Rotation paths and how fast each direction turns (deg/step):
Each turn is a multiple of 5 degrees from 10 to 175, or 0.
Each row of a path follows its step; steps can be skipped.

step 6: 2  26  -11  4  9  4  -16  -13  11  21  -8  -9  7  33  -4  -5  4  -5  -34  2  -8  -6  -1  20  -6  -24  5  9  -3  7  0  -10  -12  18  13  17  7  4  -14  -19  0  -14  -2  -19  -10  -11  6  30
step 7: 16  -8  -12  2  -2  8  -20  -7  2  -28  -30  9  13  -19  22  -1  0  22  -40  0  1  4  -5  -1  5  0  -25  9  2  17  1  -5  -9  0  -7  16  -7  -9  14  17  -6  -24  -4  -16  -3  1  1  10
step 9: -10  19  2  -16  -8  5  -14  -6  12  6  1  -2  9  1  -15  -18  12  7  -20  -21  -15  -7  2  14  -22  -3  10  6  -8  7  3  12  19  -11  27  -11  -30  -5  8  -25  22  2  -2  -24  -3  -2  -7  24
step 15: 29  -6  17  10  7  9  2  2  -29  -2  23  6  -7  -13  9  11  -4  -12  -16  -6  -18  0  -14  -4  3  19  -4  0  20  5  24  15  4  -18  6  13  -11  -16  -3  8  -13  11  7  -33  -12  -23  4  6
step 16: -15  -5  18  1  8  2  9  11  -2  14  29  -3  -5  -14  8  14  4  5  -33  -24  13  -18  -12  3  -7  5  -11  -15  -7  -2  10  22  -4  10  30  17  -14  24  -11  -7  1  -5  -7  9  12  13  -9  -14
step 18: 17  -8  -10  -4  14  -13  13  -9  -10  -20  28  -14  -1  -16  20  -14  7  8  -18  7  -8  -2  17  7  27  16  4  11  8  2  -1  -12  -20  -18  -7  41  -8  -8  -7  8  6  -5  0  -14  -19  -8  -8  11
step 20: 12  -19  -6  -19  7  0  -5  -4  24  14  -6  13  8  7  17  -13  2  -7  -28  -22  7  12  -15  -14  -5  17  -2  -18  -21  26  9  18  -3  16  33  8  -6  11  -1  -11  12  -3  -8  -9  -8  -2  -14  10
step 25: -2  18  6  1  -4  7  -3  3  11  -5  -2  -11  25  -3  3  1  19  9  -7  2  -24  19  -6  17  -13  -13  -3  8  28  22  8  -8  -2  -1  5  10  -6  -30  4  -19  26  -10  -12  -4  1  20  -23  28
Speeds:
3  -4  3  7  1  0  -8  -2  -3  2  -6  0  2  3  5  3  2  -2  -2  3  -3  3  -1  0  -3  3  -6  3  -1  -6  5  -5  0  -1  1  0  0  10  -7  2  -7  5  -3  0  -9  -5  2  2
85
6  5  -3  3  5  -7  2  -7  -1  1  -1  5  -1  -1  6  -6  2  -2  3  5  2  -5  4  6  -5  -3  -3  2  8  -1  8  0  2  2  -6  2  1  -1  7  3  -4  -7  2  0  0  -2  -6  -2
95
3  2  -10  1  3  1  -3  0  2  4  4  -5  -2  -5  2  6  -3  -4  1  -3  1  -1  2  -4  -1  2  4  -6  4  2  -6  -6  -1  4  1  -1  -3  9  4  6  2  -9  -7  -5  -7  -1  2  1
25
-1  1  8  -9  -1  -3  -5  0  11  2  6  0  8  -4  0  2  -6  -1  0  3  2  1  6  7  -4  3  0  -1  3  5  4  -5  4  0  1  -5  0  3  -2  0  4  4  -1  5  -2  1  -3  -4
90
1  3  1  0  1  -1  -1  -1  -2  -1  -2  2  4  -2  -11  1  -9  -3  -1  -6  1  0  2  -4  0  1  -3  -2  1  -5  12  2  -3  -1  -6  -5  1  -6  3  -2  1  -2  -2  -1  -6  2  10  6
170

step 1: -6  17  -10  5  -15  -14  -14  10  -11  -5  -2  1  6  -11  17  18  26  3  -1  12  15  14  -17  4  9  25  -22  -7  -5  6  -1  -14  -1  -14  -16  10  -12  4  -9  -20  -8  -8  -6  -26  2  14  10  -29
step 5: 9  -6  -1  20  7  -8  27  -16  14  9  -3  5  1  18  18  10  12  -1  12  1  -2  -11  8  1  8  -5  7  -2  7  3  9  -22  -6  -3  -29  21  19  21  -9  -26  14  -24  20  -16  -9  1  -6  2
step 11: 6  -6  -21  23  -8  -17  25  -12  33  -9  6  14  2  -6  4  5  -17  -3  23  -10  4  -3  34  0  -5  -6  -12  4  -8  16  -1  -18  -5  2  2  8  -6  -6  -6  -19  -8  9  29  8  -18  -13  -1  -6
step 13: 7  4  -31  -8  12  -31  1  6  1  -3  6  11  -13  8  -13  -9  9  30  -3  9  -19  18  21  -14  7  1  -1  2  2  -16  -3  23  -18  -13  -25  3  -3  -1  -21  -16  16  6  8  1  -1  7  -8  -12
step 14: -8  3  -28  18  21  -4  -3  -7  2  -21  24  -16  -26  -5  0  -7  -4  -3  0  -13  -5  5  31  5  -4  -1  -14  25  -13  10  -13  -1  15  7  11  -3  1  1  -17  -1  2  15  4  -9  22  15  22  -6
step 16: 24  -14  -38  17  -8  -10  17  6  -19  7  0  -8  -11  -7  17  24  8  16  12  -9  2  -13  -1  1  1  -7  8  20  9  2  -13  -5  -29  1  11  -15  3  -10  -16  -20  23  -1  -2  2  -3  -5  -9  -15
step 20: -19  -16  -6  15  6  -1  0  -25  6  -8  14  -34  -9  0  17  28  4  4  -31  -9  4  -6  1  24  14  -9  8  10  7  5  3  15  6  2  13  5  -1  7  -8  -6  -6  16  -7  -36  7  9  0  7
step 21: -10  8  -11  -7  2  -6  20  -11  -5  19  -7  7  25  -1  2  13  -17  29  0  -22  2  5  -15  27  -9  -24  1  12  -5  -21  16  11  -23  -9  -1  -13  2  11  12  -9  13  11  -12  -13  -1  19  8  -17
Speeds:
-5  1  -2  8  0  1  -7  5  7  -3  7  0  -1  0  6  3  -1  -3  5  2  3  -3  5  3  -2  -1  4  -5  -2  5  -4  -2  4  5  -5  -5  4  -3  1  -2  3  10  -2  1  0  0  0  9
130
4  2  7  2  5  -5  -2  0  -1  -2  -6  2  1  -4  3  -1  6  -6  3  3  -3  7  5  -5  2  -11  -2  -4  3  4  -2  -7  -1  0  -5  3  5  0  -2  -2  -6  0  -6  0  3  -4  1  -5
10
4  -6  -4  4  8  1  -3  -4  -7  4  -1  -1  7  5  2  4  7  -6  1  3  -2  3  -4  7  3  7  -4  1  -2  4  -3  0  0  7  4  3  1  -6  -5  -2  2  -1  3  -1  1  -1  5  3
170
5  -3  4  -4  -5  4  -4  -2  0  -3  6  -4  5  0  0  -8  -1  -1  8  6  6  0  2  2  12  -2  -2  5  4  -1  3  3  0  0  2  2  2  4  1  -1  3  3  2  -5  8  0  -6  2
140
2  3  4  -2  9  0  6  -7  -1  1  -2  3  -8  -5  2  -2  -2  -6  2  7  3  -6  -4  -2  1  -1  1  5  -5  2  -6  6  -3  -4  5  -7  -1  -1  2  6  5  4  -6  0  1  -1  3  0
175

step 0: -5  -14  -5  -21  -14  -4  -14  1  8  5  -1  3  5  15  -12  -11  5  -3  22  0  23  5  16  2  0  4  -21  10  2  9  3  1  -4  -23  1  17  -30  -7  -12  -1  3  -18  34  2  -27  -2  20  -6
step 1: 2  -2  1  3  -16  3  -5  -5  8  13  -26  17  5  1  6  5  -5  13  -7  19  14  -5  -8  -14  15  -17  -11  2  8  13  22  14  31  -15  14  30  27  -3  -17  1  -7  3  -5  -9  17  -9  19  0
step 4: 20  -18  12  6  2  -2  16  -2  -9  0  -10  -4  27  9  -13  12  -7  -1  16  12  10  -9  15  11  -6  -6  41  -1  -19  -13  -12  9  22  -25  12  -5  -4  16  -8  20  -7  -1  5  -1  -7  -9  15  -2
step 10: 6  -6  9  -12  8  9  10  4  -16  -24  4  3  -3  -12  -2  -1  4  -5  -8  2  2  -8  23  9  -8  12  10  -15  -6  -15  27  26  5  15  -1  -16  0  -6  -2  0  11  8  -16  7  28  -13  -22  -37
step 11: -3  4  3  -18  10  4  -30  -13  0  17  -12  -8  16  -11  -12  -9  25  -12  12  -9  8  -10  6  12  -25  12  -14  8  17  -16  -6  -14  -2  13  19  2  -23  -3  15  -11  4  -19  0  1  -10  -4  -23  -8
step 12: 5  3  -1  4  -1  25  -9  -3  9  10  1  12  4  -16  -17  25  -14  -4  8  14  16  -11  6  21  15  -33  7  -7  13  -15  -9  -9  20  6  -6  32  -16  7  5  -4  -7  1  -2  -7  16  15  8  1
step 21: -3  10  -15  0  4  -2  12  5  -41  -10  -5  13  6  -18  -2  14  -10  10  7  10  -7  7  4  6  5  -6  12  -20  -26  16  5  12  -35  -2  -7  2  9  -15  -11  14  7  9  -27  -7  -7  -5  -11  -9
step 22: -18  -4  15  2  27  0  0  3  -4  8  -20  0  -22  -19  -11  5  15  11  15  -8  -1  10  4  -3  -12  34  -4  -6  12  8  -8  -2  -22  -1  16  -17  -8  -8  9  -18  11  18  9  -7  -2  -23  4  17
Speeds:
-5  0  -8  2  -11  -1  1  6  -3  -2  3  4  -1  -1  2  -2  -3  2  6  0  -8  3  -4  0  -1  -4  -2  1  3  -2  2  3  -1  2  -5  0  11  2  1  -1  -2  7  -5  -2  2  -3  -5  -5
95
0  -7  3  0  -3  -5  -2  2  -1  -6  2  -9  -4  -1  4  -8  -3  3  1  0  0  -3  -3  -4  -2  -2  -1  -4  2  8  8  2  1  -3  -1  4  -3  2  2  -7  7  -8  1  -4  5  0  5  1
45
2  -5  -3  0  -1  2  -4  6  0  5  -5  -1  -3  1  -1  5  -11  -2  1  2  -2  -1  0  1  1  -1  0  -2  -10  1  2  -9  5  -4  7  2  5  0  3  1  -1  -1  3  5  9  4  -3  1
130
-3  7  -4  -4  -3  -1  -3  -3  1  -6  -7  -3  -7  -3  0  2  -2  -5  -7  3  2  -1  -1  -2  2  -3  -1  1  -7  -4  4  -3  1  -1  -11  7  -6  -4  -3  2  4  7  -4  -3  -1  2  0  -3
160
8  1  -1  4  4  2  -9  -4  -3  -5  1  1  0  3  1  -7  2  -1  -4  6  -2  9  2  6  6  -5  8  -3  -6  1  -2  10  -2  1  3  2  3  2  3  1  3  2  -1  -1  4  -2  -1  0
130
-5  -7  1  5  -7  -1  -3  0  3  4  -4  -3  4  2  1  0  3  1  -1  -4  9  6  1  -5  3  6  3  6  -2  1  0  6  0  -3  -3  -1  6  -1  2  6  0  1  3  -1  0  11  5  -6
10
